Each path below is one point turned by a fixed rotation once a step. After each direction that follows a path, write how fast that rotation turns it, in deg/step (0 if it stays still).
Each turn is a multiple of 5 degrees from 10 to 175, or 0.
Each row of a path follows its step; steps can be skipped.
path 1
step 0: [ 35   6  -5  29  20  16 -15  -7  -6  20  -6  13   5   5 -13   4  35  -1
  -8  24 -34   3  -6 -10   8 -20 -17 -22  -7   3]
step 1: [ 15  27 -17  -9  16 -10 -20  17  16   9 -21   3   0   9  10 -21  16   7
 -10  18  -1   4  18  -7 -15  31  15 -10   6  44]
step 2: [-31  -3 -17 -22   6 -20  -7   7  30 -22  26 -17  -3 -13  17  -1 -11  10
   4  -2   6 -15  -2   0 -17  30 -27  21  -4  20]
step 3: [  1 -13   5   5   6   2  25  -7 -10 -15  21 -39 -22  -2  23  -1 -29 -10
  18 -22  12   5   6  -8  18 -21 -13  30  14 -12]
step 5: [  8  -8  -8  21  -4  17   9  -7  -4  28 -25  41  37   4 -26 -10   0  20
   3  17  19   5  -6 -11 -10  -2  15  -4   7  21]
step 6: [-35  -1  -1 -14 -43 -17 -17  -2  20  -2 -16  20  -8   1   2 -13  20   6
 -16  14  29 -18   3   7   1  13  24   5  -1  17]
step 7: [-13  -3  23 -21 -14 -17  -3  -2   5 -34  43 -13  -6 -15  -5  26   2  -9
 -34  -2  -4 -15 -18  -5  14  -9  13  17  -1  -4]
step 9: [ 28  24  -5 -14  22  37  -3  12  -7  25 -10  16   6   7 -18  14  10  11
  18  -8 -15  11   7  23 -17  15 -18 -23   6 -15]
step 10: [  7   7 -10  -2 -14   5   9   1  27  27 -13  22  10 -16  10 -19   7 -20
  22 -17   2  -4  -7   7  -1  28 -14 -14  -9  48]
step 11: [-20 -20 -17   8   1 -15  -4  -6  25 -13  -1 -17 -44 -18  12  -3  16 -28
 -11  16  22  -6 -11  -8  13   1 -23  -1 -19  17]
step 12: [  7 -20 -10   9  38 -16   1   1 -11 -30  19 -26  -2   9   9 -12 -27 -17
 -34   7  -5  17   1 -21  13 -11  14   0   8  -9]
[  3   3   5   3  14  -4   8  -6   8  13   6  -3 -10  10  -1  -3  -6 -12
   0   1   3  -3   2   6 -13   7  -8   6  -2   4]  45
[ 7  0  1 -3  1  1 -1 -4  1 -2  2 -4 -1 -7  9 12 -7  8 19 -3  0 13 -6 17
 -6  1  5  6  1 -2]  65
[ -9   2  -2 -18 -11  -2   1   6   5  13   0  -6  -6  -6  -7 -11  -8   2
   3   7  -3   4 -13  -3   1  -1  -3   3   0   5]  85
[  2   4   3  -7  -2   0  -3  16  -6   3   6   2   4   6   9   8   0  -3
   5  -3   2   2   4 -16  -3   9  -5  14  -3 -10]  65
[ -4   8  -2   2   2  -9   7  -7   0  -2   3 -12   3   6   5   1  -2   2
 -10  -7   5   6 -15   0  10   1  -7  -3   9 -15]  80
[ -6  11  11  -1   5   7   0   2  -4   1  -4  -3   7  -8  -8  -1 -14   0
   8  -5   2  -8  12   5  10  -5 -11  -3   0  -4]  70
path 2
step 0: [ 34 -13  -7   0  -9   1  -8  18  20  43  -6   0  -4  33 -10  -8  10  10
  18   8  -3 -18 -19  23  -6   9  -3 -17  14  -5]
step 1: [ 11 -32   1  -7 -10 -23 -10  17   5 -37   6 -16  29  -1 -29 -15  -4  13
   5  16  -5 -25 -11   0   9 -17   7   0  -9  11]
step 2: [  3   5  -2   0  38  -9  21 -12   2 -34  -3 -17  -1  -8  -5  -9  13  -7
  11  10   4  15  30  13 -35 -21 -15  12   3  16]
step 3: [ -9  10 -12   2  -7  -3  17  -5 -18  -2  18  14 -14   5  -4  15  21 -55
  -3  12 -15  12  -9   0 -25  23  -3 -19 -13   1]
step 4: [ 13 -11  14 -28  -3  -9  14  27  14  -2  13   1 -37  10  22  11 -14  -8
 -27   0   2   7  -7 -23  19  22  14  14 -12  -7]
step 5: [  4  24  20  -8   1  -4 -20 -22   6  17  -5 -24  14  -7  16  27  -1  26
 -39  26  -1 -11   9   0  11  -6   0  17  -8   6]
step 6: [ 20  31  21   9   7  24   2  -6   5  10   1  16  38  15  -8   9  10  -1
  26   2  19  14  -3  25  30   5 -12  -4   3   5]
step 8: [-35   8 -19  -9  12   5  -7 -18  20 -31 -11  -2  -1  -3   6 -28 -34  -3
   0  10   2   5  12 -28  -9  -3   7   0  23 -15]
step 9: [-26  33  14  21  -1  27   4  -4  -5  13  14  -4 -42 -28 -18   3   3   4
   8   3  -1  -2 -21  -4 -23  -5   4  -1  13  -5]
step 11: [  4 -15 -13   0   5  -7  -8  39   2  22 -20  -1  28 -21  35   1   8  28
  -9  -4 -14 -10  23   6  -5   4   5  12  10 -12]
step 12: [-10  -8   3  11 -26 -19   2 -17   5   5 -26  -4  21   9  -1  15   3   3
  39  16 -20   3  -7  17   4  -4   2  11  37  26]
[ -9   1  10  -2 -11  -3   3   0  10   9   1  -8   3  -1  18   4   4  -1
   3  -8   3  -6  -1  10   1   5   1   6 -12  -7]  60
[  5  -4 -15  -1   2   0  -7   8  -6   4  -7  12  -3   4  17  -5   6 -11
   5   2   1  -3   5  -3   0  13  -3  -5  -1  -3]  95
[ -8  -8   4  -1 -11  -7  -3 -12  -3   3  -3   5  15   3  -8   0   4  -8
  -3  11   7   0   0 -12  -1   2  -3  -4  -3 -12]  155
[ -5   9 -12  -7  -7 -14   0   2   3  -5   7   1   8  -1   2  -2   4   5
  13  -5  -3  18   2  -4  -3  -5  -4  -2  -3   6]  70
[  3   4  -4  -6  -2  -1  -3  -7   8  -2  11   6  -4   0  -4   7  10   9
  -5 -10  10 -10  -2  -8  -8  16   4   5   7   4]  70
[  3   9 -12  11 -12  -2  -3   8 -12   2   7  -7   0 -10  -2  -1   6   3
 -13   5  -2  -5  -3   5  -5  -3  -5   5  -3  -8]  170
[ -8   2   3   8   0  -4  -7   3 -10   6   1   9  -1  11  -6  -3  -4   5
   8  -8  -7  -4  10   0  -5  -3  14  14   1  -6]  25
[  3   1   3   3   0  -5  -8  -5  -1  -1  -1   3 -11  -1   2  -8  -1  17
   3  16   6   7  -8   4  -2   8  11  -5 -13  -1]  80
